In the rows, zero is written as 128.
One turn moves each row of this set onto another row. After a few examples, where does it send each row asked below?
rep: 138,111,115,125,119,153,119,86,123,135,130,154,139,150,138,126,146,137
gamu: 97,106,128,126,135,140,122,129,136,122,174,138,122,127,136,101,122,141
tuso: 134,122,161,147,147,160,104,87,128,138,155,136,120,132,150,114,113,123
tasif: 138,115,139,148,152,153,96,88,125,130,161,142,122,133,155,115,118,125
Zotev: 123,121,117,104,155,157,113,127,140,132,150,118,157,127,156,113,129,114
muz: 116,124,120,123,163,99,111,107,126,133,105,128,135,114,155,117,133,118
Ref: 139,117,136,132,125,146,122,87,123,125,139,169,133,140,152,138,152,126
Vek: 130,100,143,116,130,151,106,91,120,133,130,164,128,139,138,148,148,124
lanav: 139,126,132,145,110,121,117,119,148,146,99,140,109,123,112,122,117,132
lirup: 131,124,149,154,124,123,125,131,117,153,140,108,123,106,111,108,137,122
bas: 95,110,164,139,148,110,115,88,152,134,122,109,117,128,123,109,136,134
Kep: 127,145,119,124,134,130,93,109,133,144,116,149,119,146,149,124,102,121
sisum: 100,124,160,128,155,118,118,85,158,151,125,118,132,101,123,121,151,127
Kotum: 130,131,133,113,119,148,99,114,175,137,116,140,138,139,134,148,155,153
nuri: 154,143,135,126,129,148,125,138,117,127,167,125,144,117,128,129,132,131
ziz: 161,152,143,117,144,136,116,105,156,118,116,125,160,126,135,139,137,121
vig: 117,135,127,132,142,97,101,111,137,141,104,130,151,127,162,118,135,114
zaro: 129,130,130,138,111,109,130,116,146,148,103,129,101,116,122,122,117,133
zogu: 121,146,152,135,134,122,95,117,171,113,119,103,132,101,134,132,125,109
kun: 109,111,162,152,135,148,105,107,151,112,160,127,111,98,124,132,124,137
bet: 116,126,138,108,108,106,122,135,155,125,143,121,118,114,113,127,142,160
nek: 131,144,123,128,141,139,103,115,139,139,121,154,127,135,147,110,92,118
Napem: 120,112,133,121,121,108,114,151,150,126,132,126,103,135,135,137,140,159
bupes: 123,120,165,149,126,147,100,113,160,114,156,122,105,101,133,130,120,146
Fiku: 135,115,149,146,114,128,132,138,125,152,149,107,119,110,126,103,144,126
Foro: 119,128,128,104,147,144,103,115,136,109,145,127,165,121,165,109,136,118
vozem: 111,112,157,137,131,143,151,98,121,144,140,111,125,133,138,139,160,129
der: 127,94,163,134,132,141,146,96,132,149,153,105,133,127,133,133,145,134
Saz: 116,141,115,117,139,101,104,105,135,146,105,116,148,127,137,107,143,123
vutuf: 137,130,121,105,133,151,100,107,166,124,102,139,127,127,126,145,144,148
bifin: 117,135,161,133,137,119,94,122,180,114,122,111,132,113,118,133,130,115
pekod: 116,103,138,113,147,127,107,134,156,127,177,149,123,111,137,109,133,138
Dad: 109,125,157,133,157,113,109,94,156,140,119,111,109,113,116,111,158,124
Kave: 102,123,142,122,141,133,114,136,139,120,178,147,110,115,134,109,141,134
zabi: 164,150,143,122,129,141,114,102,147,118,125,122,151,132,134,149,138,108
non: 127,103,166,122,121,140,138,90,129,127,159,115,137,124,130,124,163,124
Zuger: 128,126,137,111,127,132,94,101,165,107,103,140,132,135,138,141,135,161
pere: 148,143,142,119,126,162,126,133,114,134,155,126,155,118,139,127,141,131
dolar: 111,119,142,125,112,106,117,142,155,135,130,124,121,117,130,144,126,166
nud: 123,132,112,119,154,141,128,128,150,131,150,120,156,122,169,108,142,125

Fiku goes to pere
pekod goes to Vek
And these:
rep goes to Saz
Dad goes to Kave
bupes goes to tuso

One turn moves each row of this set onto another row. After a few examples, where does it send each row asked below?
fugo: 127,116,109,171,108,143,123,158,138,104,155,110,149,146
dapi: 123,132,119,176,114,100,125,161,143,108,147,111,162,112
Pipur: 159,125,107,162,77,155,140,113,112,134,156,103,162,125
Nor: 107,137,133,167,97,117,116,141,144,95,131,117,158,142
niva: 120,122,97,173,122,152,134,153,128,106,151,129,165,118
dife: 159,132,127,175,87,139,155,108,113,117,165,120,152,87
mun: 103,143,132,185,117,128,132,127,138,87,153,141,153,111
sud: 140,151,117,168,119,170,156,105,129,126,154,133,147,109
lavu: 120,125,103,172,112,163,122,136,134,101,129,127,170,123
bege: 142,123,161,168,88,111,128,104,143,147,139,119,145,119
biku: 115,146,116,145,109,130,123,93,146,138,139,113,164,141
Lavi: 152,135,117,148,98,171,142,119,136,127,128,110,147,136
zazo: 149,155,110,167,110,147,133,116,141,154,156,98,154,143
Mazeg: 122,140,141,162,91,120,135,105,128,162,134,131,172,128
Zeret: 147,128,117,164,81,160,153,104,106,118,162,126,154,112
nutir: 157,138,147,181,92,148,156,124,121,152,142,131,153,106
baf: 109,127,125,181,122,113,129,142,142,93,167,130,147,111
tise: 144,129,128,182,105,139,131,156,140,89,125,116,153,101
milu: 135,143,125,195,118,105,116,146,151,110,148,105,159,104
Nik: 144,117,137,175,100,163,137,96,128,150,152,136,148,120
Vam: 130,151,148,151,103,126,156,109,139,105,128,134,144,97
muki: 134,121,118,188,119,142,136,157,135,97,169,122,139,117
ruv: 103,121,117,163,111,116,115,143,144,101,152,119,157,139
tiv: 137,156,141,151,95,102,132,119,151,133,131,97,151,131
Gire: 144,133,135,165,85,153,143,121,121,161,130,125,165,135
Gutu: 145,122,138,174,96,134,122,100,139,166,153,114,152,136
Bak: 130,158,139,170,120,103,137,98,151,129,155,117,146,99
Dum: 137,138,118,187,101,142,117,156,141,112,150,101,150,151
von: 167,147,139,174,110,145,155,123,140,116,147,114,130,96
lag: 111,139,100,186,124,129,107,127,145,122,152,115,177,125
fum: 118,131,97,178,122,125,119,154,137,123,159,111,172,130
bes: 131,138,134,162,85,99,140,94,123,120,158,119,163,93
san: 138,134,106,164,81,138,131,101,116,142,169,104,166,140
Lapi: 145,135,144,164,75,116,154,108,117,107,154,122,148,94
Nen: 142,117,159,167,93,139,143,99,132,133,138,140,142,102
rese: 124,125,120,171,114,128,140,161,133,91,139,128,156,101
Ves: 135,140,133,163,76,93,131,104,126,132,162,102,160,122
zuta: 131,130,115,149,74,114,125,100,123,137,149,102,173,132
tige: 135,146,153,180,99,116,148,110,128,154,146,138,160,99
sezi: 133,144,117,204,121,153,133,142,135,105,171,125,146,121

tiv goes to Bak
Nen goes to nutir
And these:
niva goes to fugo
Dum goes to lag
zuta goes to Ves

One turn moves each row of this set onto another row. After a few examples, where does it send each row asked below?
nopo: 103,150,131,98,127,170,117,138,135,137,155,77,54,155,104,117,112,131,141,172,82,153,104,151,131,143,140,183,134,115,122,99,158
Nepaf: 112,157,117,120,108,137,114,91,107,132,131,90,86,121,109,150,134,150,166,173,84,112,111,104,123,143,103,147,121,105,132,91,128
zesi: 123,151,78,143,102,142,116,114,105,158,130,72,89,133,118,127,101,103,153,174,68,103,112,128,154,148,108,150,128,84,133,112,165
nipul: 113,158,131,87,118,175,116,131,126,136,153,89,59,161,108,121,107,133,135,170,87,145,103,147,134,143,132,179,138,109,125,100,159
razir: 132,137,114,104,135,174,111,119,119,152,115,91,98,112,118,164,124,119,177,131,57,114,111,159,132,142,119,181,113,126,136,99,152
rozil: 126,131,106,109,124,174,111,121,122,147,115,85,87,117,114,165,113,115,174,142,53,114,111,164,125,140,124,181,104,119,140,94,153
pemo: 117,161,117,158,150,141,109,137,103,167,104,66,79,155,131,121,134,129,130,151,79,121,130,117,135,115,116,170,140,117,118,95,154
mevut: 87,147,117,139,155,160,130,118,129,147,144,71,89,125,122,145,143,124,179,156,102,145,116,122,142,112,101,179,130,104,131,129,166
sosi: 115,155,122,116,114,144,109,89,108,133,141,102,88,117,101,136,129,136,148,170,89,117,108,111,114,140,102,149,119,108,138,88,116
Fup: 98,158,116,143,117,122,130,169,113,146,152,102,84,153,111,117,110,137,118,171,99,142,102,105,152,130,133,150,125,90,134,113,129
kanem: 104,156,116,143,125,122,136,162,104,137,164,103,92,158,109,119,111,122,123,165,103,147,103,115,148,114,133,144,128,95,127,123,130
geve: 113,159,119,134,108,137,117,99,114,177,117,91,85,148,143,126,101,133,166,188,99,141,115,149,137,155,145,183,133,113,106,95,146
Piz: 113,154,132,100,121,167,111,142,128,138,156,82,56,147,105,117,105,134,142,177,80,142,93,145,136,148,142,177,137,114,130,83,162
sumob: 99,138,122,128,142,138,138,184,107,160,115,109,84,148,147,138,106,119,135,146,78,133,110,149,140,113,133,194,119,93,108,117,174
toron: 103,158,115,142,123,128,136,165,110,136,162,104,93,144,116,132,123,134,132,179,111,144,109,116,160,128,139,144,128,84,131,121,122
ruvim: 121,135,116,157,131,136,112,140,102,184,151,78,73,117,116,119,114,132,143,177,86,135,101,136,150,166,144,166,137,110,91,99,130
Fakup: 99,136,121,125,144,138,146,174,103,153,126,104,96,146,147,136,111,103,142,134,86,137,122,161,142,111,136,181,111,98,115,120,173
Kavi: 90,152,120,143,153,149,127,128,131,152,145,78,90,127,127,140,136,125,179,161,103,144,99,119,147,107,109,186,138,110,123,132,175
foti: 130,137,113,99,112,137,123,132,95,126,120,138,70,142,126,142,109,133,125,159,58,110,108,144,137,161,140,164,126,105,114,98,119
kuva: 133,139,105,101,135,171,112,119,120,153,114,87,83,119,114,156,117,116,163,137,48,111,104,157,125,129,121,188,99,122,132,101,153
Nuzu: 127,164,98,139,127,143,117,123,117,147,116,97,94,157,122,125,109,108,184,163,51,109,105,149,165,124,120,180,158,116,157,111,155
potam: 124,129,95,151,154,126,131,128,103,149,125,120,113,106,135,166,132,120,164,134,79,125,106,122,164,135,125,159,119,112,124,133,126
tidut: 121,137,122,101,118,122,125,126,99,129,123,136,69,141,128,122,106,123,125,162,59,117,106,146,129,154,148,168,119,117,112,95,116
sozut: 105,142,118,127,148,157,145,176,105,159,116,110,90,144,151,147,102,116,144,138,88,130,118,157,146,119,147,184,104,101,114,119,160
mepo: 111,153,111,118,110,145,113,92,112,132,142,93,82,124,97,145,130,145,150,174,86,125,115,106,122,145,98,150,117,95,136,93,117
vemam: 87,141,129,137,153,156,130,122,122,151,149,75,102,117,131,140,141,114,182,163,106,140,110,129,146,106,108,175,131,109,133,129,164
nosar: 128,158,128,157,133,138,111,173,97,182,126,93,93,149,106,132,119,143,155,150,80,135,109,154,135,128,133,182,142,117,122,80,125
Kida: 101,148,112,145,131,124,133,164,114,142,159,101,92,152,107,126,117,133,121,173,95,154,108,110,157,126,132,147,127,87,131,124,120
numam: 113,151,106,133,94,131,128,128,92,166,129,120,98,132,120,134,101,131,176,173,85,106,110,161,129,157,108,169,138,75,111,98,150
gibu: 113,149,137,95,120,161,115,142,124,134,163,78,60,152,106,114,111,118,134,178,77,148,99,150,133,130,135,183,136,113,122,98,154
Lol: 133,136,112,109,126,168,110,117,108,149,124,89,90,105,119,162,117,106,172,137,59,115,109,158,126,135,116,183,98,120,137,84,149
Paza: 126,151,113,99,120,126,131,134,104,123,119,138,82,148,130,135,99,128,134,162,58,114,113,146,131,155,152,157,122,110,105,110,120
rar: 126,141,118,105,122,128,126,126,95,127,120,133,67,136,137,136,101,135,140,166,54,114,107,134,141,167,149,166,125,112,108,88,123
vizab: 120,140,99,151,150,125,124,132,116,146,118,130,111,103,129,157,128,116,162,148,74,116,101,119,158,131,129,163,116,116,135,131,107
Rutov: 121,137,92,155,148,114,130,134,112,151,126,112,115,109,131,156,118,113,176,141,63,125,98,116,167,133,130,160,116,114,128,133,131
Gelek: 118,127,99,152,142,127,134,122,100,145,129,115,110,105,134,159,122,108,175,145,75,118,102,124,162,127,132,160,108,119,137,126,115
diro: 104,133,120,122,135,148,139,186,112,162,124,109,96,148,140,143,110,116,137,142,86,139,113,162,147,121,139,187,121,97,113,130,165
tizir: 102,132,115,131,145,148,140,182,109,151,115,107,91,151,141,151,108,114,142,139,79,135,119,162,137,112,137,184,115,98,113,121,167
bemut: 117,127,94,151,153,124,131,125,110,141,123,124,114,108,131,160,121,115,169,149,65,122,108,123,163,139,130,156,118,108,135,130,116
Teni: 120,148,112,113,114,150,110,87,112,137,137,91,90,124,100,146,139,147,148,167,80,115,108,105,132,144,105,145,122,108,146,101,117
Nin: 131,136,109,111,125,159,110,128,116,155,115,77,101,110,118,166,117,119,181,139,50,110,108,154,126,135,118,176,104,115,135,93,164
nul: 108,150,127,87,126,167,126,134,126,139,160,69,61,154,109,118,116,133,143,176,81,143,106,157,138,141,142,176,126,105,121,102,167
Zutar: 111,142,111,153,158,131,123,143,95,146,126,106,77,133,121,114,139,122,160,153,57,95,110,132,154,134,102,171,170,104,116,116,151
dufu: 122,136,116,106,125,129,126,131,102,125,117,143,73,144,131,138,98,132,128,164,61,121,111,146,128,161,148,165,123,105,106,96,119
Nudi: 92,148,119,137,160,163,124,121,129,157,147,75,87,111,122,142,151,128,168,156,111,142,106,127,147,113,106,184,123,103,136,120,165
gara: 96,147,119,137,148,164,130,126,123,162,145,72,100,130,126,150,141,130,170,155,110,150,108,123,149,104,106,179,128,106,127,137,165
feme: 122,162,108,112,116,136,110,95,115,125,148,95,84,121,92,143,143,142,148,174,83,120,107,112,123,138,98,150,126,97,132,102,124
lakov: 102,151,110,132,125,125,135,155,114,145,160,110,90,154,113,118,116,135,113,170,105,151,102,114,159,136,137,147,132,88,129,128,131

Teni goes to gara
nul goes to kuva
Fakup goes to tidut
And these:
mepo goes to mevut
nosar goes to numam
Kavi goes to Piz

